In the rows, 128 means zero.
Families of rows that turns and mirrors carry onto each other, the same ones carrying the whole set onto itself: the rest of each named row's family, in list order:
4 families of 8 rows:
livut: [142 140 138 119  88 155 143 108 111 141 143 103 122 101 137]
pevuk: [118 136 115 125 128 127 142 146 142 129 174 124 103  97 150]
mer: [158 135 144 140 116 113 135 145 130 126 124 114 153 126  73]
fevak: [131 108 116 126 138 133 158 160 152 119 104 148 140 134 138]
Dibot: [139 135 113  87 116 140 138 130 156 141 107 143 129  90 121]
fetu: [142 137 116 144 132 124 129 170 123 168 140 117 156 103 125]
zotu: [171 124 139 126 124 110 120 140 121 123 115 114 156 132  87]
Nizu: [128 106 138 161 101 137 129 140 123 103 137 118 140 142 142]
dile: [139 136 144 111 129 121 128 115 133  90 152 127 111 148 112]
makig: [152 147 142 131 129 101 124 116 130  90 135 115 100 132 109]
pesak: [131 136 134 113  74 143 123 114 125 142 122  99 123 109 125]
Vil: [138 138 114 100 134 129 136 116 140 153 100 149 136  93 137]
Pamez: [138 122 145 163 105 144 141 117 123 111 117 110 129 142 149]
Fofa: [142 122 114 133 135 106 142 149 145 113  98 157 151 132 138]
diz: [148  98 121 126 139 109 146 156 150 121 109 156 137 125 139]
tep: [134 153 125 122  94 141 125  99 124 139 118 101 120 101 147]
gud: [152 138 143 134 133 102 113 142 133 118 110 124 162 128  90]
fatir: [135 145 130 144 156 127 137 155 115 165 147 132 138  95 119]
Vataz: [125 128 125 143 133 122 141 176 110 157 141 122 143  95 110]
Rov: [129 140 134 118 133 137 145 144 128 137 170 115  92 104 149]
Tufog: [119 140 110 113 129 122 138 160 125 125 161 129  88 105 137]
voro: [159 146 116 105 119 125 150 132 150 149 106 131 136  76 132]
zibo: [149 122 138 107 118 113 133 116 139  83 148 121 103 126 112]
bamu: [151 147 129 111 112 112 134 128 143  94 144 121  98 137  99]
semaf: [157 137 108  83 125 125 142 125 148 153 117 127 134  93 126]
nelu: [143 142 133 142 137 116 130 170 129 165 128 112 142  83 128]
vobe: [116 152 123 123 139 118 127 129 122 125 164 130  93 101 138]
Gima: [142 107 133 141 145 133 152 136 139 124 100 158 145 134 141]
Lal: [123 110 137 153  96 136 143 144 121 120 120 104 134 152 141]
Lano: [126 115 137 146 104 136 135 126 106 105 135 129 136 156 144]
Rova: [170 140 149 151 145 111 134 142 124 131 117 118 146 125  91]
zis: [137 144 124 120  87 152 126 109 122 134 145  89 135 109 129]

Which other rows belong to the same family as pesak? mer, fevak, Dibot, Vataz, Tufog, bamu, Lal
Which other rows belong to the same family as Fofa? livut, dile, gud, Rov, voro, nelu, Lano

Families of rows that turns and mirrors carry onto each other, the same ones carrying the whole set onto itself: the rest of each named row's family, in list order:
4 families of 4 rows:
Bet: [142 126 167 178 142 151 116 144 101 123]
tutum: [ 95 139 151 143 147 174 103 116 117 146]
momug: [133 156 162 130 121 176 161 145 155 161]
viliz: [103 142 142 140 139 155 128 106 125 160]
fibuk: [166 135 183 134 139 182 137 174 137 142]
gab: [143 119 173 158 151 166 101 147  94 128]
bolo: [112 146 140 152 150 131 123 119 126 151]
Pazi: [135 116 171 156 142 148  99 128 101 127]
Peno: [137 146 152 133 144 161 159 136 161 169]
Mim: [167 126 178 159 137 182 151 161 137 140]
tir: [138 118 183 145 147 175  89 145 114 123]
zizug: [124 165 151 122 138 170 151 148 151 168]
Vafim: [149 145 188 129 131 184 123 173 151 134]
per: [166 130 190 147 124 170 131 168 131 128]
zugi: [100 148 140 145 150 154 116 120 108 154]
zatak: [107 167 156 126 129 183 137 144 154 157]

Which other rows belong to the same family as tutum? tir, Vafim, zatak
Which other rows belong to the same family as per? momug, viliz, Pazi
Which other rows belong to the same family as bolo? Bet, Peno, Mim

Families of rows that turns and mirrors carry onto each other, the same ones carrying the whole set onto itself: the rest of each named row's family, in list order:
3 families of 5 rows:
Fikal: [114 112 119 119 125 145 162 138 125 167 112]
leg: [105  73 143 132  89  99 109 151 122 142 129]
nado: [ 98  78 135 130 109 114 139 151 123 139 155]
fumup: [131 126 138 136 100 126 140 137 121 171  78]
ruz: [141  97 136 136 112 117  91 117  87 121 108]
tana: [125 122 160 167  94  98 149 146 112 139 131]
subos: [143 120 134 147 134 131 134 114  85 117 134]
pavom: [109  93 117 108 114 140 136 140 129 170 101]
zutuk: [130  97 122 129 139 137 123 118  89 116 143]
Feb: [129  82 123 122 126 129  98 118  92 120 127]
Val: [112 108 146 151 112 113 163 148 117 137 157]
pefan: [150 120 142 153 118 118 114 114  82 118 113]
pusu: [122 100 158 156  80  89 116 149 115 142 113]
noto: [119 101 127 117 100 127 122 140 125 172  79]
Nupim: [127 132 132 136 116 137 164 136 121 166  98]

Which other rows belong to the same family as tana? leg, nado, Val, pusu
Which other rows belong to the same family as Nupim? Fikal, fumup, pavom, noto

Families of rows that turns and mirrors carry onto each other, the same ones carrying the whole set onto itself: the rest of each named row's family, in list order:
5 families of 8 rows:
busor: [140 146 145 137  86 129 155 123  85 154 115 188 164 174 122 169 132 110
 133 131 131 124 125 151  76 186 174  61]
Kadeb: [110 126 127 148  71 162 129 137  68 112 119 136 109 173 149 152 121 103
 135  94 150 125 127 135  98 151 176  87]
Ser: [150 104 111 157  98 107 153 116  52 178 108 185 117 181 140 186 118 106
 100 106 145 131 155 128  93 151 186 116]
rovu: [148 138 139 127  81 129 145 109  96 161 104 179 162 178 132 172 139  97
 137 125 132 123 137 137  70 183 163  67]
sugu: [133 112 103 160  97 132 155 143  61 131 103 152 141 147 140 131 152 123
 136 139 142 140 170 155 135 146 191 116]
Binab: [125 145 148 139 133 123 146 112  81 145 151 175 114 171 174 145 134 106
 109  99 181 122 118 161  83 113 163 112]
Tem: [160 164 130 141 102  91 141 114  93 138 115 195 136 168 151 135 126  90
 145 137 153 128 155 173  64 122 159  73]
neli: [158 161 111 128 110  94 146 120  90 148 122 186 128 162 159 131 136 102
 153 139 146 146 149 180  67 127 159  77]
gat: [107 128 140 143  82 156 127 133  66 109 122 140 110 165 137 151 111 102
 134  90 154 131 141 123  97 150 184  91]
gezu: [152  99  99 156  89 120 160 116  58 179 109 180 119 193 144 192 124 107
 103 109 145 123 142 141  96 156 182 112]
povas: [161  92 105 156  92  97 139 118  73 170 104 176 143 185 140 186 120 104
  99 118 136 106 158 132  89 147 181 121]
timo: [114 135 139 148  77 167 124 124  76 109 130 130 112 157 138 152 116 107
 128 102 156 129 141 132 105 137 168  93]
bove: [128 104 106 146 101 134 158 142  65 141  94 143 144 161 152 134 168 108
 156 133 157 145 161 149 127 153 180 111]
Tadu: [139 152 148 131  90 124 153 113  94 151 114 188 168 171 123 158 127 110
 128 119 133 125 133 136  78 191 186  73]
miro: [159 104 109 161  94 116 151 108  61 179 109 189 118 177 137 189 120 107
  91 119 141 123 159 142  98 137 171 116]
simav: [160 142 135 140  89 113 149 104 101 164 112 182 171 178 127 179 123 106
 133 127 152 115 141 140  70 180 171  74]
Satun: [131 105 147 110 133 126 163 139  97 142 142 154 178 183 117 145 128 112
 125 149 147 136 116 169 117 130 166 115]
Lav: [160 170 114 138  86 101 146 107  95 133 121 184 132 158 155 116 132  98
 141 148 142 134 151 183  87 128 166  84]
Rele: [133 156 147 160 121 111 139 109  87 147 134 168 118 174 179 142 136 107
 113  99 182 131 129 145  81 106 160 110]
Lebeg: [115 141 137 153  87 155 132 122  87 104 123 134 123 167 156 143 131 103
 139  89 176 117 144 130  98 143 185  95]
Konez: [153  86 117 118 106 112 128 133  90 121 138 145 140 183 111 173  90  91
 119 131 135 113 161 152  92 111 179 117]
zavoz: [130  97 135 107 142 133 150 146  97 145 133 149 176 167 117 149 127 123
 140 141 151 137 126 162 106 137 154 112]
Fel: [127 136 143 140 125 123 152 106  79 155 133 170 111 183 166 140 118 100
 114  99 192 140 116 148  98 108 151 121]
keba: [128 114 106 151 101 113 157 147  59 135 100 157 149 154 144 123 151 118
 146 135 143 145 161 148 128 160 200 116]
Satul: [155 164 122 131  96  86 151 121  87 139 131 181 132 174 158 123 136  93
 142 151 136 147 136 185  81 119 169  84]
Duge: [136 104 139 120 125 133 155 127 102 149 133 152 187 167 116 144 125 124
 118 149 149 126 123 161 125 140 158 126]
gaf: [128 114 106 156  99 122 164 153  53 139 106 152 146 157 143 136 157 122
 152 144 148 148 149 161 128 158 191 106]
gis: [131 144 143 151 119 134 150 101  85 153 132 172 118 172 168 135 131 108
 106 110 187 131 119 160 106 105 142 120]
laba: [160 102 109 114  83 115 125 117  90 128 139 147 128 177 114 164  82  88
 120 146 130 120 149 164  96 113 158 111]
Kag: [154  93 115 145  93 110 152 106  62 174 118 179 129 189 147 192 134  90
  96 115 143 107 152 137  95 153 187 122]
vitok: [134 105 142 106 132 119 160 127 101 147 133 156 184 180 118 135 117 112
 130 144 159 134 117 158 118 142 163 125]
voz: [151  95 106 113  85 110 127 129  85 129 140 143 120 197 130 163  91  85
 114 132 121 124 135 161  91 108 168 115]
potar: [151  96 113 109  90 106 123 125  81 129 133 151 118 187 120 159  75  80
 124 131 135 127 144 154  88 112 162 112]
lef: [154 161 118 126  95  84 146 114  91 135 118 184 136 169 158 107 124  88
 148 145 146 140 142 177  83 128 166  91]
zarok: [128 139 138 141 119 133 156 107  87 149 140 167 110 195 172 144 131 100
 106  97 178 133 110 158  97 104 159 116]
mikag: [145 155 147 143  83 136 146 105  97 157 119 184 163 164 124 170 128 118
 115 123 129 121 136 138  79 179 171  72]
ruso: [151  92 108 109 103 100 123 133  78 127 154 146 124 173 126 168  94  93
 119 137 127 116 147 165  85 117 176 118]
Posa: [133  97 139 126 137 119 147 143  93 141 134 134 180 168 119 151 124 122
 139 145 169 136 135 152 118 128 161 126]
toges: [111 129 139 141  73 150 123 124  71 107 130 130 113 166 161 147 137  88
 133  99 157 116 137 132  98 148 182  98]
zaf: [124 108 113 159 103 127 143 152  67 120  94 144 152 154 150 122 152 113
 156 133 165 129 160 151 125 144 178 112]

Which other rows belong to the same family as lef? Ser, gat, Tadu, Fel, keba, vitok, potar
Which other rows belong to the same family as miro? sugu, timo, Lav, Duge, gis, laba, mikag
Which other rows belong to the same family as neli? rovu, Binab, bove, zavoz, Kag, ruso, toges
Which other rows belong to the same family as voz? busor, Kadeb, gezu, Satun, Satul, gaf, zarok

Families of rows that turns and mirrors carry onto each other, the same ones carrying the whole set onto itself: the rest of each named row's family, in list order:
5 families of 3 rows:
Vef: [165 102 135 132 127 134 119 129]
mozin: [153 120 137 140 142 105 152 142]
vot: [104 141 112 136 119 137 110 112]
Nonur: [ 91 124 136 131 140 152 128 154]
buge: [164 135 148 121 135 147 145 120]
sukon: [103 142 140 146 140 121 136 100]
Devuv: [113 139 135 101 125 122 164 153]
noriz: [103 100 145  94 114 128 137 139]
Fupa: [125 117 132 168 131 129 144 117]
dat: [139 134 140 125 113 115  89 121]
diru: [105 120 163 102 152 138 133 146]
Luto: [139 114 156 104 105 108 109 128]
Zava: [115 156 117 141 149 124 125 146]
Vozi: [141 118 141 119 114 156 163 143]
tetop: [112 137 144 102 101 116 103 124]

Which other rows belong to the same family as mozin? Devuv, Zava
Which other rows belong to the same family as sukon? buge, diru
Which other rows belong to the same family as noriz? Vef, vot
Which other rows belong to the same family as Nonur? Fupa, Vozi

